The same turns and mirrors carry the whole set onto itself and the rows of a family onto each other. Which other rows belong to the same family as each row named below? List them in the order they appear above.
These 16 rows form 4 families of 4 rows each.
tibad: [ 10.8  16.5 -10.6  13.6   6.2 -32.2  14.2 -18.5   0.5  -8.3   5.8 -16.1
  -4.0 -22.7  12.9   4.6 -12.6]
fizu: [ 16.6  18.3 -12.2   9.4   7.7 -33.4  11.4 -11.4  -0.4  -9.4   9.3 -16.5
  -1.3 -25.1  14.0   6.6 -10.9]
diduz: [  6.0  -5.6 -43.3  17.3 -10.4  -0.5  12.8  -0.6  -4.8 -13.6 -18.5 -11.1
  10.4 -15.8   2.0  17.1  -7.2]
napiv: [  6.5  -6.6 -41.2  14.6  -8.6  -8.2  10.5   6.7  -5.8 -11.9 -18.3  -6.5
  14.5  -7.1  -1.0  15.3  -2.4]
pokov: [ 22.5   1.5 -27.8  -6.1   4.6 -10.0  22.7   9.5   2.8 -12.1   6.8 -26.5
  13.7  -7.3  -1.0  29.3  -6.6]
goz: [ -4.0  23.6  -6.4   4.3   3.5  -7.5  15.0   2.7  -2.8  -7.0  -5.4 -10.0
  -8.2 -19.6  -8.7  -9.1 -17.6]
zifes: [  4.6 -10.0 -38.6  22.2  -9.4  -1.7  11.9   4.1  -5.5  -6.5 -14.7  -8.9
  12.0 -14.4  -2.9  11.7  -0.5]
baz: [ 14.3  -4.3 -28.0  -8.6  -2.2 -18.1  26.0   6.0   7.1 -13.1   5.5 -26.5
  15.1  -5.2  -5.1  26.9  -8.3]
Dipen: [ 14.0  16.8  -9.4  13.8   0.1 -25.0  17.2 -16.4   1.4  -6.0  12.7 -15.4
 -13.3 -23.1  10.6   3.3  -8.1]
liru: [ 19.5   0.6 -30.1  -5.3  -1.7  -7.6  27.6   8.2   4.7  -7.2   2.5 -27.7
  11.7  -3.4  -2.4  29.7  -7.0]
non: [  1.2  -5.6 -41.1  19.1 -13.7  -0.2  18.9  -2.7  -2.5 -10.6 -20.8 -10.7
   6.8 -12.2  -1.0  13.5  -5.4]
basos: [ -6.4  23.8  -6.3  10.2  -0.5   1.6  15.0   1.7  -2.2  -2.9  -3.2 -15.0
  -2.5 -19.9  -7.5  -9.1 -11.8]
bige: [ -5.6  18.8  -0.9   6.2   3.0  -5.8  16.3   5.5  -2.4   0.7  -8.9 -17.9
  -6.6 -16.3  -2.1  -9.9 -11.9]
rovog: [-11.5  16.5  -4.0   8.4  -1.5  -4.0  17.2   0.3  -0.8   1.8 -10.2 -16.7
  -8.1 -12.3  -4.6  -8.4 -12.8]
nezi: [ 10.8  -3.8 -30.5  -2.4  -4.8  -8.7  25.1   3.8   6.9  -9.7   7.1 -30.4
  18.8  -6.0  -2.1  26.5  -1.8]
raku: [ 17.2  19.1 -10.8   8.5  -1.1 -32.0  14.6 -14.5   0.8 -12.1   9.6 -11.2
  -9.8 -16.4  11.7   7.6 -11.1]

Same family as napiv: goz, Dipen, nezi
Same family as raku: zifes, baz, basos
Same family as non: fizu, pokov, rovog

The same turns and mirrors carry the whole set onto itself and the rows of a family onto each other. Which other rows belong to the same family as each row named below? List them in the order they appear above.
These 32 rows form 4 families of 8 rows each.
Gis: [ -7.1   4.2 -13.3   3.9  -3.0   0.1  17.7   8.8   8.8   5.2   0.1  -9.4
  15.9]
buru: [ -6.8   1.6  -1.5  10.5   6.5 -11.7   9.4   8.2  13.5 -16.1   0.2  -3.3
  -6.0]
zis: [ -0.3  19.3  -1.3 -17.1  -2.9 -10.2   7.5   2.1   8.9   6.8  -7.9 -10.2
  17.5]
tudu: [ -0.8  15.9  -0.7 -23.6   0.5 -17.2  -3.0  13.9  -0.6   6.0  -6.7  -4.5
  12.9]
Tipu: [-4.7 -8.2 -5.9 -1.7 -7.9 21.5 10.6  3.6 -9.6  7.9 -4.5  0.3 -3.3]
Vukat: [  1.1  -5.8  14.8 -19.7  17.7   4.3 -10.1  -6.3  -9.3  -1.9  -1.8   8.9
  -4.7]
bovim: [  1.0  -3.2  20.9  -8.7  14.7  -0.1 -16.6   3.3 -11.6  -7.4  -1.1   6.3
  -3.2]
sapu: [ -8.6 -12.3  -5.9  -5.4  -9.2  12.6  12.0   0.3  -7.7  15.5 -11.3  -1.6
  -1.9]
tomo: [  3.3   1.0  -0.6 -26.1  -9.8  14.4  -4.2   1.1  -6.5   8.4 -10.7   3.3
   7.3]
nila: [-11.4   2.4 -13.1   2.3  -7.8  -9.5  16.4  11.4  10.7   0.2  -4.7  -5.6
  10.6]
lof: [ -3.0   0.7  -2.6  16.8  12.6  -6.3   6.4   4.7   9.8 -12.5   5.6  -5.6
  -0.5]
duset: [-11.6   6.2 -12.2  -2.7  -6.9  -4.0  12.3  17.7   5.7  11.9  -7.0 -13.3
   6.8]
zep: [  0.9 -11.8   2.0   7.6   6.2   8.8  -5.0  -2.1 -13.4  -6.7   1.1   8.0
 -13.8]
tumit: [  1.6  12.6   8.1 -11.1  10.3 -20.7   1.7   7.4   6.7 -18.1   1.0   3.8
   2.1]
sina: [ -8.8   1.8  -2.2  14.5   9.8  -6.8   7.0  14.4   5.5  -5.4   0.7 -10.2
 -12.4]
Bubal: [-12.3 -16.4  -6.3  -6.0  -0.6  15.3   4.4  -2.2  -5.1  16.6  -8.0  -1.1
   3.5]
Kedu: [ -7.8  10.0  -6.2   7.8  -0.8  -2.7  22.7   4.6   5.8   6.6  -1.3 -12.8
   6.6]
Kupa: [-12.5  -8.9  -0.5  -4.4  -8.7  16.4   3.7   9.6  -4.7  15.7  -9.9  -6.1
  10.2]
goluz: [  1.8  11.8   9.4  -6.7  16.5 -20.5  -7.9  11.2  -1.0 -10.9   1.3  -1.0
  -6.2]
pepad: [  7.0  12.3   7.3  -7.8  16.2 -16.2  -6.2   2.3   6.5 -15.9   4.0   1.3
   7.4]
sarog: [  5.2  15.7   7.2  -8.1  10.7 -22.9  -8.2  -3.6   5.2  -7.7  -2.4  -3.3
   7.0]
karav: [  1.6  -0.7   4.3 -30.0  -5.7   2.5  -1.0  -1.8 -10.5  12.1 -13.3   4.7
   6.0]
Geba: [ -2.0   1.3  10.9 -25.0  -1.8   2.9 -11.5   6.1 -11.4  10.4  -9.0   3.4
  16.2]
geges: [  2.3  15.6  -2.8 -20.7   0.8  -9.8   4.0   7.0   5.4   1.8  -1.8  -2.8
  24.2]
bezi: [ -9.8 -13.2   9.6  12.6   8.0  13.5  -1.1   6.1  -4.8  -1.3  -1.8  -2.4
  -9.3]
danu: [ -7.5 -17.0   5.6   2.2  14.4  12.8  -2.6  -5.3  -2.2   0.2  -3.2   1.2
 -12.6]
bok: [ -3.4  -5.5   3.4 -28.0   3.4   6.6  -3.3  -3.3 -12.2  14.7  -6.9   6.3
  11.4]
kop: [ -3.7 -15.6   4.1   7.5   6.5   6.2   1.6  -4.2  -6.5  -2.3  -5.8   2.3
 -18.9]
ropum: [ -2.9  13.7  -3.7 -19.6  -3.9 -18.4   9.0  10.7   3.7  -1.9  -3.9   1.6
  18.2]
kivi: [  6.1  -4.6  15.0 -17.4  10.0  -3.8 -11.6  -6.6  -9.9  -5.4  -7.6   8.7
 -10.6]
dut: [ -2.3   6.4   1.7  16.5  13.2 -15.4   6.7  -1.2   2.1  -7.8   4.0  -5.9
  -3.5]
Tepon: [  8.4  -2.7   7.5 -16.9   4.1   1.3 -20.1  -4.5 -10.0  -6.3  -5.7  10.0
  -2.9]

Same family as Gis: sapu, lof, pepad, karav, geges, kop, kivi
Same family as Geba: tudu, bovim, duset, sina, Kupa, goluz, bezi
Same family as buru: Vukat, nila, tumit, Bubal, danu, bok, ropum

The same turns and mirrors carry the whole set onto itself and the rows of a family onto each other. Which other rows belong to the same family as each row named below? List them in the order they appear above.
These 33 rows form 11 families of 3 rows each.
tibe: [ -1.5  15.0  -7.7  23.5  17.2   7.7  -0.4 -29.9]
gul: [  5.8  25.2  -6.0  18.2  10.2   2.1  -7.6 -33.6]
Viton: [ -9.0  12.7  -4.0  18.0  11.5   9.5  -2.0 -43.8]
vam: [ -6.6  14.8   1.0  10.8  14.3  20.7  -6.2 -26.2]
Zutu: [  0.3  -6.1 -10.4  -2.9   3.7 -11.3   4.1 -26.2]
zutus: [ -3.6  21.6  -7.4   1.4  15.5  10.1 -11.0 -43.8]
vop: [-23.1  29.2 -10.1 -11.5   8.6  -1.6   7.1 -23.6]
salo: [ -8.9  26.4   1.8 -14.4  -5.9   2.5   6.6 -24.4]
seni: [ -7.7  31.9 -12.6  -4.9  -8.2   7.3   6.8 -26.8]
Kam: [ -8.3   5.8   2.0  13.3  12.6   9.8   3.2 -42.6]
Favuf: [-22.1  16.7  -4.7   5.7  13.0   7.1  -9.9 -39.9]
fim: [ -6.2  21.8  -5.7  17.0  22.5   2.7   2.7 -39.2]
vite: [-16.7  28.3 -15.5   5.0  12.9  -0.8  17.9 -21.6]
zedo: [-19.5  19.8 -11.5   0.0 -12.1   2.7   4.6 -18.7]
dat: [ -8.7  29.0 -14.3   7.0  -1.3  -7.1  18.3 -22.5]
Vem: [-12.5  25.7   2.5   5.6  -4.4   4.5  19.8 -27.5]
Gurov: [  4.7  18.4 -17.3  -5.0  17.4 -14.0  -2.0 -21.7]
ris: [-13.5  11.9   7.9  -0.9  -8.1  -5.6  10.6 -18.8]
tuku: [  6.8   6.9   2.3 -14.5   4.3  -0.7  -8.7 -23.2]
bibud: [-19.7  17.3  -7.3  -3.6  -1.1  -0.3  22.5 -29.1]
Mer: [ -2.6   9.5   5.7  10.0  15.4  -3.5  -5.9 -43.6]
kuz: [ -5.7  -3.2 -11.1  -4.5  11.6   4.6  -7.7 -15.6]
Ledi: [  0.5  -2.7 -18.0  -4.3  11.1 -10.4  -1.7 -23.6]
Vub: [ -3.2  32.4 -10.0   3.4  10.6   8.1  15.4 -16.8]
nefa: [-17.6  21.2 -13.8  -0.6  -1.5   3.9  21.7 -22.1]
Givo: [  1.1   9.1 -12.1  -0.1  -4.1 -10.0 -13.7 -21.5]
resoz: [  1.6  10.0 -20.5   5.9   7.9 -17.0   0.5 -20.0]
Namud: [ -4.9  -2.6   9.1  -4.8  13.4  -3.4  -0.3 -21.0]
Togag: [  9.1   4.3 -14.1   5.4  14.7  -7.8   3.3 -16.3]
zem: [  8.0   8.9 -15.3 -12.3   9.2   4.4  -4.0 -18.2]
Sir: [-18.7  14.9  13.5   4.0   9.0  -2.7   0.7 -38.2]
Gana: [ -5.6  21.6   9.4  -2.8   9.6  11.1  -6.3 -39.0]
dalov: [  1.5   2.7  -5.3 -10.8  10.3 -11.8   9.1 -16.5]

Same family as dalov: Vem, Mer
Same family as Namud: ris, Sir
Same family as zedo: Favuf, kuz
Same family as salo: tuku, Gana
Same family as bibud: Zutu, Kam
Same family as zem: zutus, seni
Same family as dat: fim, Togag

The same turns and mirrors carry the whole set onto itself and the rows of a family onto each other. Which other rows belong to the same family as each row named below? List them in the order they appear above.
These 40 rows form 5 families of 8 rows each.
ripa: [ -7.0  -4.8   5.7 -16.5  10.1  -5.2   8.4  19.6 -18.0 -11.2  21.3   8.5]
zuvik: [  5.4   0.6  14.2 -17.5   4.5  -3.8  -0.8  11.2 -12.6 -24.2  10.2   7.8]
Tos: [-12.1  -7.1  -4.0 -25.6  12.7 -10.1   7.6  12.3 -18.1  -6.9  19.0   3.6]
Sek: [ -4.9  -9.3 -12.2 -34.5  -8.9  -7.5  -2.0  18.2  -4.0   6.5  -8.8  19.1]
Nerur: [  0.9   3.1  -5.9 -13.5 -23.5 -16.3  17.0   5.6  10.0  -0.2  -1.6  -5.9]
Kava: [  3.3  -8.4  -6.5 -12.6 -13.5  -2.8   3.7  14.7  12.9  10.5 -11.0   9.6]
fup: [ -3.1  -3.0   5.3 -23.6  15.2  -6.7  10.1  16.0  -9.3 -18.0  17.9   8.4]
redu: [-16.7   6.2  -6.0 -25.8 -25.3  -9.8   5.7  11.9  -5.4   5.5  -8.1   3.0]
kikif: [ -9.3  -0.1  -5.0 -29.7 -26.2 -14.2   0.8  -2.3  -6.8  -3.7  -5.3   7.4]
ziva: [  5.2  -7.9  14.8 -14.0  -1.9 -20.0   4.4   9.2   2.7 -15.5   8.4 -17.0]
litub: [ -0.7  -2.8  14.1 -28.3  -0.8  -5.6  -2.7  -2.3 -11.8 -20.1   8.0  -0.7]
seleb: [ -3.5 -15.2   7.8 -11.0   2.6 -19.9   6.9  27.4 -14.5  -8.7  17.3  -5.7]
Perab: [-10.0  -7.8  -2.4 -25.3  10.6   0.6   6.3  19.8 -13.1 -12.2  19.1  11.2]
Veb: [ -9.2 -13.3  -9.3 -18.7 -13.9  -7.0  -3.2  20.0   2.6   1.6 -16.9  16.5]
pinat: [ 14.9  -8.8   9.1 -17.2   2.1 -17.2  -0.9  13.0  -1.9 -20.5   0.4 -12.7]
gelu: [ -5.7 -16.9   4.7 -16.5   7.9 -19.1  12.8  19.1 -10.1 -10.9  21.7  -3.9]
Meseb: [-12.8  -5.3  -7.1 -22.9 -14.8 -14.0  -5.8  18.7   3.9   8.5 -13.3  13.3]
sep: [-18.4   2.9  -5.1 -24.6 -27.3 -12.0  -3.6   6.9  -8.8  -4.1  -2.5   5.9]
mib: [ -7.3   7.2 -11.1 -16.3 -21.1 -12.4  16.9   9.3  -1.4   5.1  -1.4 -10.6]
muz: [  1.7  -1.1   9.6 -24.7  -2.0  -1.9  -4.4   5.3  -9.1 -28.8   7.6   6.3]
vofaz: [ -0.5   2.9  -5.7 -15.7 -23.9   1.2  14.8   8.5   3.2   7.2  -5.8  -0.7]
Dase: [  5.6 -18.5  12.3 -19.8  -2.4 -21.3   3.4  16.5 -11.2 -19.9   9.7 -10.8]
kela: [  7.5  -6.9  -9.8 -10.1  -9.9   0.5   7.5  25.7  12.8   6.8  -3.7   5.8]
lif: [  5.5  -5.7 -13.0 -18.3  -6.0  -9.2  13.8  26.1  12.3  10.0  -4.7   5.8]
lige: [  6.1 -12.0  11.2 -13.0  -8.7 -19.7  -0.5  16.5  -1.3 -23.8   6.0 -14.0]
fosi: [  7.9 -10.0  16.4 -11.9  -3.3 -18.9  -2.8  19.4 -10.0 -21.2   6.2  -6.8]
rur: [  2.6  -7.1  -9.5  -9.9 -14.0   2.7  12.4  19.6   9.3   2.2 -12.5   8.3]
peza: [  3.5   5.4   5.4 -23.7   7.5  -3.3   4.0   0.5  -9.8 -22.8   9.4   1.7]
sez: [ -2.0 -13.8   4.1 -19.2  12.6 -16.5   8.9  29.8  -1.2  -1.1  12.8  -9.3]
pugi: [ -5.7 -18.3  -1.0 -13.7   3.6 -17.3  10.0  31.2  -5.7  -6.9  17.6  -8.7]
kepuz: [ -2.5   7.7  -5.3 -10.3 -26.4  -4.8  15.1   9.9   4.7  -2.2   2.0  -6.8]
vevak: [  7.8  -2.0 -14.4 -14.6  -5.8   2.9  13.8  15.5   6.7  10.6  -4.5   3.6]
ziv: [-14.4  -0.1  -7.5 -25.3 -20.9 -21.8  -6.3   5.4  -5.6  -0.4 -11.1   1.7]
mamod: [ -8.1 -12.1 -10.1 -24.5 -10.7  -6.7 -10.9  22.9  -0.9   4.6  -8.3  18.4]
defe: [ -1.4 -21.4  -0.3 -18.9   7.1 -23.8   2.9  24.8 -10.4  -4.9  10.2 -10.8]
pob: [-21.0  -2.1  -7.7 -20.9 -25.0 -12.7   2.6  11.9  -5.8  -3.1 -11.5   7.4]
tuk: [  8.1  -4.8  12.9 -27.4   4.9  -9.1   0.5  13.5 -10.3 -27.2   6.0   1.5]
gadek: [-10.0   3.8  -8.1 -12.4 -25.1  -2.8  19.1  11.5   1.4  -2.3  -6.9  -1.1]
luro: [ -8.0  -8.6   3.4 -33.5  13.6  -1.8   1.6  17.8 -15.8  -5.9  13.1   7.1]
limap: [  0.8  -9.6 -11.1 -24.0  -5.6  -6.3  -9.6  12.1   2.5   5.5 -14.3  16.0]

Same family as rur: ripa, zuvik, seleb, Veb, fosi, pob, gadek
Same family as peza: Tos, pinat, mib, vevak, ziv, defe, limap
Same family as fup: Kava, redu, gelu, Meseb, vofaz, Dase, tuk

